Each path below is one point turned by a fixed rotation once a step. After each direction that follows a path, write how fast that rotation turns it, in degrees each step (0 if it stays still).
Each turn is a multiple of 5 degrees from 10 to 175, or 0.
Each row of a path follows its step; steps can be skipped.

step 0: [1 28 26 16 -10 -9 -18 5 3 -11 -25 -4 12 20 23 18 5 6 -11 -9 -24 -29 2 -3 1 -34 -2 -33 -10 -41 10 -8 -2 11 -10 9 11 -12 -10 -3 -2 42 20 -14 5 0]
step 1: [-10 28 -16 -8 -5 -8 0 -17 -42 -26 2 12 -1 9 -4 -30 5 -4 22 25 -5 0 3 17 -14 2 -6 -9 -13 -49 -13 -12 -26 -25 -6 -26 -5 -8 22 -16 23 -11 -7 4 -9 1]
step 2: [5 12 8 14 -11 -4 -50 14 6 3 4 -28 -4 -3 12 -13 -26 28 15 -1 -25 12 -24 16 5 -12 -31 10 -3 -4 -25 -8 1 -13 41 14 3 3 13 -22 4 12 13 -5 23 -3]
step 4: [1 22 -9 7 -3 0 -6 -5 19 11 -21 -15 4 9 3 -42 -15 21 -8 -18 38 5 7 3 11 -6 -16 -13 -7 -2 -10 -7 -16 23 12 17 22 29 22 20 12 -21 -38 -14 17 -19]
step 5: [8 21 24 -2 -18 -1 -10 28 14 -10 -1 -18 0 8 1 -2 -15 4 -16 -6 -10 -21 -2 -5 2 33 12 -35 -34 -1 3 -9 -34 8 -23 -11 11 6 -24 10 -27 14 -1 37 23 14]
step 6: [-9 40 -15 -12 -3 -3 -17 -3 0 -32 12 1 10 13 -11 -8 -39 -12 14 9 29 -11 21 -2 7 11 3 14 -15 -14 12 -28 14 -6 -4 -1 2 -29 6 42 36 -13 1 -1 -6 -1]
step 9: [-25 4 13 11 -30 4 -23 -2 4 15 -8 -10 -27 -18 42 -30 -17 -10 0 -21 17 2 -10 37 -9 -4 -5 14 3 1 0 -12 -6 8 19 6 29 -15 22 -16 0 5 5 -30 25 2]
step 10: [1 -25 14 2 22 -32 -5 5 -11 -12 18 -28 -22 -6 14 -26 -16 5 -4 4 19 -9 -17 -22 5 6 -15 -31 -14 -39 14 -4 -20 20 -13 -5 6 -1 -8 -5 -20 30 8 1 -23 24]
step 14: [-31 6 15 39 -23 -6 3 -12 -11 16 -43 8 -20 23 11 -36 -16 -5 17 -25 -2 6 -15 -10 7 0 4 -1 -27 5 -28 -1 -6 -10 5 6 -19 -8 15 20 -11 -16 7 12 16 1]
step 15: [12 3 17 22 1 -34 -2 20 6 -36 10 -15 -7 6 6 -13 -15 3 -26 12 -1 -14 -23 -26 20 -1 -14 24 21 -4 -8 -14 -2 -14 -46 -29 5 -12 18 3 -8 13 5 12 21 10]
Speeds:
[-4 -8 7 9 -3 -8 -3 0 -3 7 4 -2 -5 -8 -2 -4 -4 -8 -1 -7 3 1 -3 -4 -3 1 1 4 6 -1 0 6 5 -4 -9 3 1 -5 -5 7 3 -2 -8 6 0 1] => 10
[-6 -2 -1 -4 -3 -1 3 -6 -4 1 0 -3 -1 7 -3 7 -3 0 -1 -2 -2 2 -10 4 5 5 10 -9 8 -5 -9 -5 2 2 -2 -6 4 3 -4 0 -7 0 3 5 -6 7] => 155
[-2 3 6 4 7 6 -4 1 -1 10 -3 1 -6 5 3 0 -4 -1 -3 -7 6 13 2 -4 2 3 1 -3 0 2 -2 1 1 -10 7 -4 6 9 2 -3 7 2 5 -3 5 -2] => 145
[-2 -1 -6 -8 1 5 1 7 3 -14 0 -2 -2 -3 -1 -2 -2 -7 -5 -1 1 7 -4 0 11 -3 -2 -2 8 0 -3 -1 0 -4 1 2 3 -2 5 2 10 0 -9 -1 -6 -7] => 155
[-5 4 -3 3 0 -2 2 -4 2 1 0 -3 5 2 2 -1 9 -4 -7 -5 -3 -3 7 -1 -9 3 4 -12 4 4 -6 2 1 8 -2 3 7 -4 0 -8 6 2 -8 -4 6 -4] => 85
[5 0 0 -11 2 1 -4 -2 6 10 -1 -10 1 -8 -9 0 -2 -4 -2 -4 12 -5 0 -2 0 -4 -2 -3 -5 6 -1 -4 -5 1 -4 -1 2 4 -1 -4 -5 1 -1 0 -7 -3] => 55

step 3: [-7 2 -19 15 -6 -5 20 -8 35 -5 22 -11 7 -14 -2 -21 -1 -34 17 14 16 -3 -1 -1 6 38 -10 -16 25 -13 33 -2 -12 17 4 -16 7 -22 -2 -9 -13 8 -2 0 -23 3]
step 4: [-13 -26 9 9 9 -5 -27 4 -4 -17 -14 7 30 7 -14 7 13 -27 -9 20 -10 -3 -14 -25 -19 -8 -18 -22 -12 -19 -14 -15 26 3 5 -12 -3 -14 23 -20 7 -10 4 -23 -23 -9]
step 5: [-9 -25 -25 -7 16 -21 -22 10 -1 -13 9 -8 -10 -11 -12 -2 -12 -17 -7 7 27 -1 0 -22 -10 13 -3 6 18 10 1 -4 -27 -14 -25 31 6 -6 13 -27 -14 7 -37 23 7 4]
step 6: [-25 -26 -26 3 -22 16 -1 -12 -27 -28 15 9 18 1 0 -13 2 -34 -5 -1 6 -10 -2 44 -12 16 8 -10 -8 -8 -4 1 14 7 18 -9 18 4 16 -11 -17 12 14 2 14 0]
step 7: [-19 -15 -15 10 -22 -21 -37 5 26 -11 17 -2 5 -19 -2 -5 6 1 -22 17 -8 26 10 -19 20 13 30 -30 -8 -6 6 9 -3 -2 13 6 -28 -1 -7 -14 -3 -18 -13 -15 0 9]
step 8: [-4 -4 6 6 28 6 -20 16 3 -17 12 28 21 -1 -8 0 -19 17 -10 6 39 19 -3 3 -6 11 12 -11 8 -11 16 -17 4 -18 2 5 32 -1 40 10 -25 -4 18 1 -4 -9]
step 10: [-33 -15 10 -8 -10 0 -15 11 0 -16 9 -1 25 -1 -4 1 0 -16 21 -18 11 3 19 -21 -9 -2 2 -15 23 -12 11 -13 -2 0 24 -3 5 -18 25 15 25 -6 -4 -23 36 33]
step 12: [-27 -2 0 10 14 42 15 -6 5 -2 14 -3 7 15 22 -3 -22 -26 -20 -21 7 3 4 -2 -13 39 10 -10 4 -1 23 7 -29 19 11 12 -10 7 21 -3 -8 -19 -12 -6 -6 4]
step 14: [-9 11 -1 1 17 18 -9 12 24 13 4 4 13 -34 -3 1 0 -21 27 21 6 -12 -5 -26 16 34 -7 -7 12 15 -7 -4 -5 -16 -10 0 9 -15 41 -25 -12 -2 -13 -18 -10 8]
step 15: [-15 -2 -12 10 13 15 -16 5 -36 -38 2 19 14 -12 -4 0 -13 -38 -19 3 -15 -13 -16 -3 -34 2 -28 -4 -5 -12 -9 -10 -11 -7 -8 -3 -17 -17 -3 14 -11 -15 -6 15 5 -13]
Speeds:
[-4 4 -6 3 2 -5 -2 -3 7 -5 3 -2 -12 -8 -2 -1 3 2 3 0 -4 7 0 -3 2 -5 0 -2 5 -3 -1 1 -5 2 -4 2 -6 -3 -14 0 -6 2 -8 9 -4 -2] => 170
[-11 0 -4 2 3 0 8 4 -9 3 6 -6 4 -4 -3 3 -10 6 3 1 -1 3 4 -5 -7 2 -2 0 -1 -5 -3 0 8 2 7 1 10 -2 -3 8 -2 2 2 4 -3 0] => 160
[0 1 3 3 9 -2 -1 -3 -3 2 1 3 -2 6 -5 -4 6 0 -13 -4 -4 8 -2 -4 -3 5 -3 -1 1 -8 6 1 0 0 -7 7 3 6 3 4 8 -3 0 0 -8 -10] => 95
[-1 0 0 -1 5 -1 1 -6 4 -2 -1 3 4 -7 5 7 0 0 -1 5 1 7 0 -10 -3 -4 3 15 -4 4 -4 -11 -3 -7 0 5 -2 3 4 -3 -4 -5 8 0 -2 -1] => 110
[-3 -6 3 1 -2 6 5 -1 9 -2 6 -3 -4 -2 0 -8 3 4 6 11 -4 -3 -11 2 1 -1 -1 1 3 3 4 -1 1 -1 -3 0 13 8 3 1 0 5 3 2 6 -8] => 135
[9 -6 -12 2 -2 4 -1 4 3 1 1 0 3 1 1 3 -2 -10 0 -1 -8 -2 -7 -6 0 3 -11 7 -2 1 -3 4 2 4 0 -3 3 -1 3 -5 0 3 -6 3 -10 1] => 35

step 0: [13 4 -14 -10 -7 -18 10 1 -4 5 -1 16 2 -13 -9 2 5 4 -21 28 11 -24 8 9 -19 -15 21 -28 -17 -1 12 -15 9 1 -1 -14 -16 -28 14 11 -14 -19 -1 -4 -34 -29]
step 1: [5 -1 -22 -11 -16 3 19 11 -6 -8 -5 8 9 -15 2 1 10 37 27 21 -19 -7 -4 -1 8 7 -4 -16 -10 14 1 -11 4 18 34 3 -20 -24 11 14 -27 -8 -5 24 -15 -9]
step 2: [17 3 -5 16 -20 13 31 -9 -10 -13 -6 1 -3 -7 13 -6 21 8 18 40 17 0 1 4 27 2 21 -9 -16 -3 4 -4 -5 14 0 -15 -28 -21 -7 -21 -13 0 -8 -19 0 -22]
step 3: [10 -11 26 25 -23 9 28 -12 -26 5 1 -9 -1 -7 -5 22 -3 16 12 14 9 2 -19 -2 2 4 -17 5 -4 11 -11 16 26 28 10 6 -19 -27 3 6 -19 4 19 1 4 -22]
step 4: [12 7 -6 17 -3 7 34 -12 -1 27 7 -6 -22 18 -7 24 29 -16 2 -1 3 -5 29 3 20 2 -7 3 -10 1 0 5 8 31 -3 6 -32 -9 21 6 11 1 3 -7 11 -24]
step 6: [-6 1 -15 -20 -10 -23 10 -6 8 23 3 9 -14 8 13 2 12 26 -24 5 9 -14 28 -8 3 -12 -3 -12 -28 -7 14 7 15 16 -1 12 -18 -15 18 21 -20 -17 -8 8 -26 -15]
step 7: [-14 9 -20 -15 -19 7 5 -4 -4 -6 10 6 13 7 36 -23 0 34 18 37 -9 -9 17 7 13 4 -15 9 -1 -4 -11 -13 -5 21 3 -11 -25 -16 18 13 -14 -5 5 5 -18 1]
step 11: [0 7 -3 -14 22 1 16 -14 -29 0 18 -5 -13 11 -17 2 5 23 -24 5 20 -31 21 0 -16 -1 -17 -8 21 13 -9 16 27 -3 -5 -12 -2 -25 8 11 -11 6 9 2 -20 -25]
step 12: [-3 24 -11 -26 -13 -15 10 2 5 -3 0 -8 -7 14 -1 22 22 32 -3 14 -3 -19 27 -1 9 15 -23 -23 -6 6 15 -4 13 3 -19 0 -9 -8 24 16 -8 9 -31 9 -17 -1]
step 13: [2 19 -2 -18 1 3 13 -8 9 -14 -5 -4 -3 -10 12 -30 10 18 14 48 4 -13 12 -8 5 -7 -13 -8 9 7 -14 -5 21 5 -28 -27 -16 -16 4 -10 -8 5 7 18 -27 -3]
Speeds:
[8 10 5 5 -13 -3 4 2 1 -1 -2 6 -5 -4 -1 -8 -7 0 4 -3 2 4 -4 0 10 0 -3 6 2 3 -5 5 -5 2 -7 1 4 1 4 -2 -4 5 0 -1 -2 2] => 65
[-3 1 -2 0 1 4 9 0 6 1 -2 -3 -7 4 5 -3 -2 -1 -3 -1 4 10 -4 -4 -10 -3 -7 1 1 2 7 -1 -1 8 -11 -3 -8 7 -5 8 -2 -4 0 2 2 4] => 40
[4 -7 -7 0 5 2 0 -3 1 -1 -2 0 0 5 3 -5 -9 4 0 -2 -1 1 -6 -1 1 0 -2 6 7 11 -10 -5 6 -6 2 -2 -7 -6 0 -1 6 4 10 1 -7 0] => 175
[-3 1 -3 -7 -5 -2 -4 -5 9 4 -5 -1 9 0 0 -5 5 0 -8 6 -3 5 -1 6 1 -6 -2 9 -7 -4 -1 5 2 -2 -4 1 4 1 5 5 6 4 8 7 4 -6] => 45
[7 3 0 6 8 5 5 -4 1 0 0 -1 -6 8 -3 -10 6 3 5 -2 -3 1 8 5 0 -9 5 0 0 -8 3 9 -2 -9 4 1 -3 3 -1 -1 -5 -3 5 2 -5 1] => 155
[-2 2 1 -1 3 4 2 -1 -4 -4 5 -3 0 -8 6 -6 -4 -1 -6 -3 7 -7 -12 -1 -8 -3 7 -1 -6 -6 0 10 5 -2 -5 -7 1 -3 1 -7 0 5 -1 -5 0 -4] => 130
[-4 -1 -2 6 -2 6 3 8 -7 0 -4 3 0 8 2 -1 4 2 -2 8 4 0 -12 8 1 3 6 1 2 2 -5 0 -2 2 3 9 1 9 -7 -6 -2 -2 -1 7 3 -8] => 55

step 4: [4 -3 -28 26 -6 -4 16 -2 -6 -3 -20 -19 -25 34 13 6 -10 -26 2 1 12 -8 -19 13 -16 28 -18 17 -31 -17 -4 -10 11 5 -6 24 -8 22 -21 4 -16 -13 -21 -14 2 -6]
step 5: [19 38 14 -15 22 25 8 2 -13 2 -2 -4 -2 -11 -25 -14 18 17 24 -4 -17 4 7 -6 2 -26 9 -10 0 35 -21 -12 -7 -5 2 -23 -8 10 -3 -7 33 -13 -3 -28 7 9]
step 6: [-38 6 -14 -24 -11 11 -15 37 9 10 15 -24 -8 0 10 10 -10 -15 -10 2 17 -11 -10 -4 -1 43 -15 1 -3 -3 16 11 1 -8 26 2 19 -16 -9 -18 1 26 2 2 4 -21]
step 8: [4 -5 10 -11 -14 13 -12 11 -1 -18 -3 -24 -6 -18 35 -18 -24 1 18 -3 14 1 23 17 0 -15 -28 0 14 4 4 -8 -11 -33 8 -41 4 1 -28 21 -7 2 3 -13 19 5]
step 9: [-18 4 4 8 0 10 -15 -7 26 12 21 -26 -12 8 -24 8 -14 -16 -3 -2 5 -26 8 18 -9 23 16 -9 -9 3 -10 12 27 19 -12 16 -15 20 15 -18 25 -10 -25 23 -17 23]
step 11: [-4 -13 -39 -18 -14 26 -34 -24 -8 22 6 -16 16 19 -12 11 13 6 -4 18 -5 0 26 -5 3 5 -19 -14 8 -16 16 -29 6 -15 5 -12 15 7 -6 12 26 6 -27 6 2 3]
step 12: [-11 4 1 46 7 14 14 28 4 11 15 -9 -19 0 -6 27 -27 -9 22 3 -9 8 -2 -5 -19 8 18 17 0 28 -5 6 -26 21 -11 13 -4 -19 -19 17 -16 -12 14 -2 -2 21]
step 13: [6 15 11 -5 18 9 -17 -6 27 0 -15 -16 24 -12 13 -2 6 12 -25 0 0 15 -13 24 29 -26 -19 22 0 -6 -30 -24 4 -11 15 -28 16 -4 -3 -26 15 9 -7 15 -20 -1]
step 14: [-16 -30 2 -30 -15 31 -29 -13 4 -4 31 15 5 28 -7 -3 -7 11 17 -7 1 -11 0 19 -18 29 13 12 1 20 21 12 5 0 2 13 2 -2 1 13 -25 -20 24 0 -5 3]
step 15: [16 -23 -23 52 -6 -22 12 0 9 -4 -11 -21 8 -17 -14 -7 10 -7 10 -5 6 3 -3 31 6 -6 -2 -2 -20 -9 -21 -29 -19 31 4 0 0 20 -17 -6 0 0 -7 -6 18 -16]
Speeds:
[-7 -4 -10 -7 5 2 0 -9 -2 -3 -2 -2 12 -1 1 -3 5 -2 2 -3 2 12 -5 0 6 5 -1 0 0 -4 4 6 8 1 -4 5 0 -2 0 1 -6 -2 7 1 3 -2] => 100
[1 -12 -2 1 -1 6 -4 -3 -3 2 -3 3 -3 -7 -3 -5 6 5 -1 2 -3 -13 -5 -5 2 1 7 0 -1 -6 -6 3 1 -1 6 1 3 -9 -3 6 -6 0 -6 1 2 -7] => 95
[-4 -3 -1 2 0 1 2 9 3 8 1 -1 4 -3 8 4 0 8 1 8 2 5 6 -8 6 -2 -1 8 0 -1 -4 -2 -1 -8 -4 5 -9 -8 1 6 0 7 3 5 -4 3] => 70
[-2 -8 -3 -3 -5 -7 -7 -1 8 -6 -4 0 1 -2 10 -2 -5 5 -3 -7 4 1 1 3 -6 1 12 4 4 4 -5 1 -2 2 3 -9 -7 3 2 -2 -1 -4 3 7 2 2] => 60
[2 2 8 -1 4 -7 10 0 -9 -4 -5 0 4 1 2 5 4 7 -9 6 2 -2 1 4 -4 -3 5 -7 2 -3 11 7 -2 0 2 1 -1 -1 6 4 -2 1 -1 10 3 -1] => 0
[-5 2 0 -5 -3 -1 -10 3 5 -8 3 -1 -4 6 -5 5 7 -2 1 8 11 -4 8 0 2 0 2 3 2 -3 9 3 4 6 -3 -7 -2 -9 0 2 -1 -2 -2 -6 -1 -1] => 135
[5 1 -2 -4 0 -2 1 8 -5 1 -4 7 3 0 2 4 -8 -4 6 -10 6 -2 -4 10 -4 7 -1 5 1 0 0 4 -3 -4 -7 -1 5 -11 -1 8 0 5 -4 -3 1 -2] => 170

step 0: [3 25 8 -5 19 -31 8 0 -4 2 2 -5 15 -21 -14 3 6 20 -16 2 9 2 0 0 14 -11 -7 20 -16 -22 46 4 -9 15 -10 -18 7 -5 -7 1 -8 18 21 14 -1 -16]
step 1: [-34 -4 11 -3 -8 11 -1 -20 9 -2 -8 19 7 -6 -1 4 2 -9 9 -23 -10 -29 32 -11 -2 11 -10 35 3 7 -23 -2 3 -1 2 5 -15 5 -21 -24 -8 -25 0 -4 -8 6]
step 4: [-27 19 -7 -6 -15 13 5 -2 -9 -17 -1 11 -29 -6 15 3 -15 9 -13 -10 10 -16 27 -1 17 -24 -20 18 8 -4 5 3 8 -19 17 4 20 7 6 -22 13 -7 4 14 -26 9]
step 5: [19 5 1 -15 22 -9 -7 -9 17 2 -18 -13 21 10 6 5 10 9 1 11 11 -15 -12 -15 10 19 7 8 -27 -25 -11 26 -13 3 -11 14 18 6 -5 2 5 -25 -33 -15 -2 -9]
step 7: [-2 11 -23 17 26 -7 10 3 -26 -25 1 -27 -14 6 0 6 -2 9 16 0 8 -3 -8 4 18 -42 6 5 10 5 10 7 7 -3 -10 -9 18 -9 16 -9 20 16 -2 27 -10 1]
step 8: [-7 19 10 -28 10 2 6 -15 19 12 7 9 -5 -6 -37 9 -14 -9 9 15 6 -8 9 14 22 34 10 21 4 -6 -4 11 -4 24 -10 6 13 25 13 -2 4 -17 -3 -19 -6 0]
step 11: [-26 9 -18 -12 -7 18 14 -31 -10 11 7 21 -5 -9 -19 20 -10 -26 10 -12 2 11 -1 20 6 -2 -12 -6 30 24 -14 3 -9 16 10 -1 -17 2 15 -16 5 -13 -7 2 -19 2]
step 12: [-3 17 -4 -16 13 -31 -24 -11 -13 10 -17 -24 -12 -9 6 -11 10 -1 -26 16 -9 7 14 -4 -3 6 -10 -6 -5 -11 26 -2 -17 2 15 12 34 -16 0 15 20 12 -8 -8 -13 -10]
step 13: [20 -2 19 6 -3 -29 10 -1 20 -25 -5 42 27 -14 -3 -6 -10 -4 -4 -5 -3 -11 5 -11 7 7 -4 23 -9 0 -2 4 11 22 7 -8 -16 -13 -30 4 -12 -15 13 0 -1 -5]
step 14: [-36 -20 -22 8 2 6 0 -8 -21 -7 -19 -6 2 0 21 15 -7 -11 10 -13 8 1 -17 7 -17 -9 -23 12 0 21 0 11 9 -31 9 4 -9 -17 15 -23 0 -22 -12 8 -3 11]
Speeds:
[8 -8 0 8 0 -4 -4 3 -3 0 6 5 1 -1 10 -2 2 -5 3 3 -9 -2 -7 1 2 0 4 1 -7 9 1 5 2 -5 1 -10 -6 0 5 1 2 -7 -1 -5 3 2] => 95
[-1 -4 7 -5 -3 6 -2 4 2 -1 7 -4 -2 -2 -4 1 -12 -2 -6 -3 2 4 -4 6 -4 1 -2 6 -3 -1 12 -3 7 -5 6 -6 8 2 -1 3 -1 -1 1 -9 -3 -1] => 170
[-1 -5 7 0 -10 -3 1 -2 3 3 9 2 -6 1 3 3 -2 -3 -2 7 -3 -1 -3 7 10 -4 -6 -1 3 -6 -5 -2 4 8 4 3 1 -1 -6 1 -4 -4 -3 12 3 5] => 155
[4 11 0 -4 1 -1 -3 3 5 0 4 -3 0 0 2 0 -1 1 4 7 -1 3 -6 2 -9 2 -9 5 -5 5 -2 -8 -2 3 -4 4 -7 3 3 -7 2 1 -10 -1 -8 9] => 115
[-1 -8 0 0 9 6 -5 -4 -1 -3 4 0 -3 -6 -1 -3 7 2 0 4 -4 -6 6 3 1 -2 -6 -9 -1 9 3 -5 4 -10 -1 10 6 -3 -6 -5 -1 1 4 0 -5 6] => 140
[-8 -2 5 -7 -2 2 -2 1 7 -5 4 8 7 6 3 -2 -1 -4 -5 0 2 8 4 -1 2 4 5 -1 5 8 -5 -1 -4 1 -11 -8 2 -2 -1 -1 -4 -4 5 1 -8 4] => 145
